In the data rows, 128 means zero.
Here are some points:
[127 107 144 124 138 155 122 107  93 145 122 132 143 129 112 102 130 165
 100 166 135 165 129 124]
[136 116 115 124 124  67 136 150 192  98 105 157 134 159 118 160 122 103
 198  83 157  53 132 140]
[147 131 124 119 120  15 134 177 232  56 100 138 121 149 122 176 119  74
 205  71 166  29 132 150]
[120 139 127 143 123 234 127 115  48 182 163 107 121 115 152  88 145 149
  73 162  94 195 116 110]
[129 166  91 144 103 116 169 174 163 134 142 123 105 139 165 181 142  75
 183  49 127  41 122 137]
[131 120 130 125 137 129 123 102 112 125 120 126 139 120 113 116 117 157
 102 161 130 163 136 124]
[128 143 105 146 114 162 143 145 123 145 139 120 112 135 146 131 136 110
 133 110 123 109 124 122]
[121 143  98 128 100  89 140 146 182 114 116 139 118 145 134 176 132  91
 174  71 141  65 132 125]
[126 152 143 149 145 250 124 162  63 176 192  81 106 120 175  72 152 129
  50 157  73 200  96 100]
[148 147 118 125 112  69 130 170 198 109 137 149 110 146 143 178 134  81
 205  65 127  29 113 132]
[131 110 123 118 123  77 122 116 160 105 102 156 136 134 107 147 115 130
 164 109 152 101 143 127]
[114 136 110 141 102 157 140 122 122 146 138 127 125 124 141 131 134 121
 121 116 122 127 129 116]
[132 120 136 116 149  60 136 154 167  84 112 141 132 128 118 148 128 114
 141 122 147  91 154 152]
[ 96 156 124 146 123 241 150 111  42 176 178  77 106  96 160  90 155 143
  33 162  54 216 121 114]
[116  84 175 104 148 153  96  39  51 153 105 150 168 108  84  75  97 209
  78 226 143 230 130 124]
[134  74 177  93 177  94  91  94 107  98 102 147 169 127  80  77  99 191
  93 194 160 190 141 145]
[139  80 158  95 157  44 106  89 147  82  78 153 167 129  76 120  96 173
 135 168 172 149 145 145]
[138 132 123 116 114  54 134 139 185  91 111 153 128 142 110 179 124 103
 191  90 151  54 138 133]
[114 149 118 140 141 169 145 145 104 130 151 107 116 114 147 120 149 125
  88 138 104 149 139 129]
[129 151 138 141 119 187 116 125  82 174 176 115 110 110 155 110 143 138
 100 149  88 154 103 115]
[112 161  98 145 109 129 167 165 146 126 151 107 110 123 155 165 156  86
 128  77  91  89 135 129]
[116 162  92 142 107 124 179 176 161 117 138 104 105 126 161 157 146  82
 141  78 112  81 126 129]
[129 148 105 130  99  98 151 148 176 116 131 129 105 137 141 176 141  79
 179  76 126  52 128 128]
[115 159  99 155 113 206 143 131  89 167 153  96 105 106 158 123 143 129
  82 127  95 165 125 113]
[133  82 142 108 126 118  95  82 110 131  84 156 162 136  92 106 100 169
 135 169 171 159 133 123]
24 more points follow, each with its number after it:
[158 100 161  95 146  32  88 111 172  88 101 172 149 135  92 148 108 148
 172 137 164  89 129 143] 0
[116 160  98 155 104 199 148 152 105 170 159 108  99 126 166 130 154 105
 110 102  95 121 116 116] 1
[106 210  45 188  62 228 183 190 124 190 187  82  65 129 221 173 174  43
 142  30  65  72 105  95] 2
[122 164 103 143  92 150 147 159 138 144 150 117  92 136 160 162 150  78
 152  83 106  77 119 117] 3
[133  42 226  55 202  57  77  27  77  78  79 163 200 106  32  76  89 243
  60 255 165 243 163 165] 4
[120 134 116 144 118 188 137 121  97 156 134 114 121 124 143 110 140 136
  96 139 110 172 126 121] 5
[144 111 153 120 149  88 110 131 142  98 116 130 133 131 116 123 117 133
 127 144 140 141 127 132] 6
[143 110 127 113 127  28 116 151 222  77  87 165 145 163 104 162 104  97
 220  81 182  48 131 149] 7
[133 106 145 115 145 115 113  88 116 118 102 131 146 127  98 111 114 164
 105 168 143 170 144 130] 8
[122 147 110 146 119 195 141 136  94 166 149 115 116 126 148 120 142 122
 114 116 111 138 116 121] 9
[142 124 140 124 147 119 119 139 134 110 129 119 129 125 123 110 122 128
 109 142 128 150 123 131] 10
[160  72 193  96 186  76  77 125 131  80 117 148 161 141  85  80  97 172
 113 191 160 174 127 136] 11
[120 167  88 155 103 135 159 207 177 126 145 107 100 147 170 161 140  59
 161  52 110  61 121 128] 12
[148  69 178  83 170  23 101  75 146  74  76 175 181 125  65 125  97 192
 149 174 188 139 155 151] 13
[130 163 115 154  98 185 125 160 126 161 175 112  97 136 172 132 143  96
 133  98  93 114  95 108] 14
[121 135 108 140  97 109 148 125 149 136 118 145 122 138 130 154 123  98
 185  95 142  80 122 126] 15
[133 117 152 117 145 146 118  92  80 141 129 137 151 119 115 110 125 175
 107 165 128 178 131 134] 16
[132  80 153 113 138 116  86  84 125 133 100 159 157 147  84  97  83 165
 154 163 176 152 118 112] 17
[131 160 114 152 101 163 126 169 147 155 166 115  94 135 169 139 148  95
 149  85 101  91  97 114] 18
[139 144 125 135 112 148 119 156 144 140 156 120 109 141 148 127 139 107
 151 104 112 106 108 113] 19
[131 116 154 106 168 109 124 120 115  99 120 132 144 117 109 108 131 153
  87 169 132 154 150 143] 20
[136 112 128 116 132  87 122 120 156 103 103 140 141 137 104 130 109 139
 140 127 160 122 139 137] 21
[131 110 123 112 117  39 127 124 194  98  88 160 139 145 104 169 110 105
 216  93 181  54 136 142] 22
[129  98 153  99 151  60 119  89 137  86  89 154 155 128  86 128 122 155
 117 167 141 146 149 146] 23
Which three of these numbered points are nearest to each point below, ignoring the 2 directions in which the first points spread most? Their numbers follow each, nearest first.
[129  86 163  98 156  86  88  69 117 100  92 155 166 131  73 108  98 190
 115 185 166 172 145 135] > 8 21 16
[144  83 177  98 177  89  89  91 112  97 101 137 159 119  74  81 101 186
  93 198 154 194 138 138] > 10 6 20
[138 116 162 122 146 141  93  98  92 147 141 140 134 115 119 109 123 170
  98 178 110 167 113 121] > 0 18 14
[133  65 202  81 196  78  92  71 101  75  91 162 181 111  57  77 102 215
  69 227 167 207 157 152] > 20 4 23
[115 150 126 136 120 198 146 120  73 172 165 105 117 119 157 114 148 139
  84 131  89 167 121 117] > 16 1 3
[147  98 179 109 174 111  88 137 127 107 134 129 148 142 115  85 106 158
  96 168 139 167 120 125] > 11 10 6
[139 133 156 125 137 133 107 117 111 143 148 139 125 119 133 121 133 144
 121 148 115 134 111 126] > 0 18 19
[128 126 117 141 103 143 121 125 144 155 116 144 129 152 131 122 107 119
 173 110 153 108 102 108] > 17 2 15
[115 111 153 115 150 135 123  77  75 128 122 120 145 105 113 102 131 170
  60 191 112 194 143 130] > 23 13 8
[134 107 136 123 139 110 112 113 137 119 103 135 140 129 110 115 117 149
 125 138 152 139 138 131] > 21 5 8
[156  81 170  96 158  32  78 110 177  80  99 172 156 146  81 130  96 154
 179 148 175 102 120 137] > 19 0 18
[122 108 145 114 153 107 120  92 103 113 106 131 141 114  97 119 127 158
  90 177 124 164 144 143] > 23 8 13
